(in the rows, 128 means zero)
One turn sends every row of this set to another row. A few are shown first. Where does it send the rows asked after them?
laro: [116 163 127 109 131 158 111 139 132 118 116 134 128 111 126 127 119 148
 111 134 159  81 114 159 133 117 112]
leza: [151 150 141 121 131 124 115 117 119 111 131 131 146  96 102 132 101 130
 142 127 189 119 121 152 157 106 140]
pomef: [120 129 127 112 121 130 143 126 121 156 155 179 104 122 116 125 153 144
 132 105 118 117 134 116 117 144 127]
tebe: [134 147 149  93 117 110 141 135 116 111 135  93 154 130 135 172 138 128
 123 142 157 134 122 110 133 128  99]
Zapa: [109 115 102 150 120 151 110  98 155 127 153 161 135 126 135 131 125 115
 124 130 133 143 134 135 116 100 165]
kal: [124 137 133  93 103 110 138 142 111 131 139 115 133 116 144 164 149 120
 109 126 120 110 147 122 140 131  92]
riva: [117 129 149  77 120 107 122 147 123 136 123 102 111 131 136 147 145 121
 138 135 143 136 124 108 144 143  93]
pobi: [145 136 131 139 121 121 144 113 117 103 135 135 131 130 127 115 144 152
 165 160 144 160 169 125  96 135 143]
silus: [103 111 115 157 126 151  95 109 165 121 139 145 134 129 122 135 112 108
 132 138 147 147 125 135 116 104 162]
fonap: [147 119 149 117 109 131 107 148 122 145 131 128  93 102 106 118 122 126
 159 120 154 110 138 136 159 118 109]
zatig: [ 90 130 124 153 134 148 110 109 155 146 150 164 126 138 112 128 122 121
 125 124 142 132 106 116 125 106 154]
gakod: [126 128 147 122 117  97 135 141 108 107 118  95 155 106 123 174 129 110
 125 127 126 134 154 127 141 142 109]
kov: [148 122 154 149 129 124 128 134 102 119 112 116 127  91  99 129 114 126
 168 112 153 139 154 144 153 127 135]
mup: [110 131 151 114 139 103 142 136 103 114 100  93 142 115 131 156 139 120
 141 118 129 156 142 118 137 153 115]
Pob: [100 112 115 153 127 152  97 108 166 129 144 152 132 129 120 137 113 107
 127 128 146 141 116 131 120 103 161]
lan: [132 118 150 111 117 118 109 138 141 152 155 151  94 130  92 127 131 128
 158 131 162 129 117 106 128 136 123]
Betu: [ 88 131 114 167 125 148 115 108 146 139 142 164 124 132 125 119 132 122
 124 127 124 131 140 127 122 101 157]
gim: [118 121 139  83 116 100 133 142 113 142 126 120 113 115 139 145 149 119
 131 114 114 130 142 116 150 150 102]
Ropif: [ 86 139 138 148 150 148 142 141 121 133 111 147 121 122 110 136 143 146
 128 108 119 122 130 124  95 160 129]
gela: [124 115 119 145 119 127 108  95 162 120 158 162 138 141 114 123 111 127
 146 155 136 153 124 124 119 117 163]
fomi: [ 98 122 107 149 131 163 109 103 163 116 140 151 141 135 136 136 121 124
 121 139 136 142 118 135 103 109 160]
Tok: [130 142 143  79 122 109 141 130 115 120 127  96 130 137 150 143 152 135
 143 146 149 151 130 108 132 136 103]
Defof: [149 167 121 102 120 141 131 112 114 119 144 148 137 107 132 119 127 148
 123 129 172 101 126 152 146  98 129]
fav: [149 140 115 119 122 127 125 117 120  96 121 149 151  89 126 126 110 146
 127 134 122 104 152 178 134 137 137]
gabo: [118 132 150 130 153 159 135 145 122 110  94 120 134 109 111 145 114 156
 140 116 126 117 108 149 119 163 114]
ser: [127 139 147  95 106 106 126 146 116 133 141 100 130 122 129 166 142 112
 120 132 153 120 132 111 149 119  93]
zimi: [141 151 135 120 145 135 124 118 128  86 112 129 165 101 110 141  95 150
 131 137 156 116 111 165 129 141 137]
sim: [ 90 130 111 167 128 151 113 109 154 116 130 152 136 139 131 120 126 132
 128 151 117 138 143 134 105 115 156]
Dofe: [111 135 140 108 119 113 136 149 115 115 117 102 147 114 135 175 138 122
 108 127 112 114 141 129 130 150  96]
demaz: [132 135 145 103 124  96 144 126 101 114 119  92 138 121 142 144 149 123
 151 134 146 164 154 113 140 134 117]
guge: [134 134 147 111 131 133 124 129 146 113 138 131 122 150 113 127 130 155
 161 168 167 147 111 110  93 147 123]
Gibaz: [144 140 141 105 113  96 150 125 104 103 134 100 163 118 137 169 138 125
 128 138 139 144 149 121 135 134 112]
rere: [133 146 154 106 139 163 127 144 131 114 112 108 121 132 121 132 122 161
 151 145 169 119  96 132 121 132 103]
Tifam: [151 130 122 102 117 146 148 126 111 130 135 157 118 103 139 122 139 161
 136 116 104 108 142 152 130 142 116]
Zusip: [104 117 122 165 125 137 100 109 165 110 134 145 138 139 115 123 110 125
 145 164 131 149 134 131 110 121 158]
loled: [170 147 131 112 122 144 160 110 100 108 136 132 139 114 142 117 140 167
 155 138 147 140 145 142 126 121 128]
Tef: [125 137 127 130 119 132  96 142 128 117 113 136 123  88 112 123 106 125
 125 129 140  87 150 171 151 122 123]
vifas: [107 127 147 175 136 123 128 138 113 119 108 126 121 111 101 125 134 125
 157 126 139 147 170 127 112 139 142]
rezom: [117 113 103 144 117 146 107  96 161 123 154 159 136 129 134 130 122 116
 130 138 137 147 132 135 116 102 165]
Lasu: [109 129 139  95 133 108 148 136 106 125 109 114 134 116 142 154 148 129
 127 111 105 138 139 123 134 164 108]
bog: [104 118 107 140 129 160 109 102 167 120 147 156 141 138 133 138 118 124
 121 139 138 142 109 133 106 112 159]
Togi: [111 127 120 136 129 143 119  96 162 133 161 168 137 145 116 129 118 133
 133 139 140 143  98 117 119 116 157]

Defof -> leza
rere -> loled
sim -> Betu
And these:
mup -> Lasu
pobi -> vifas
fomi -> Zapa
Gibaz -> gakod

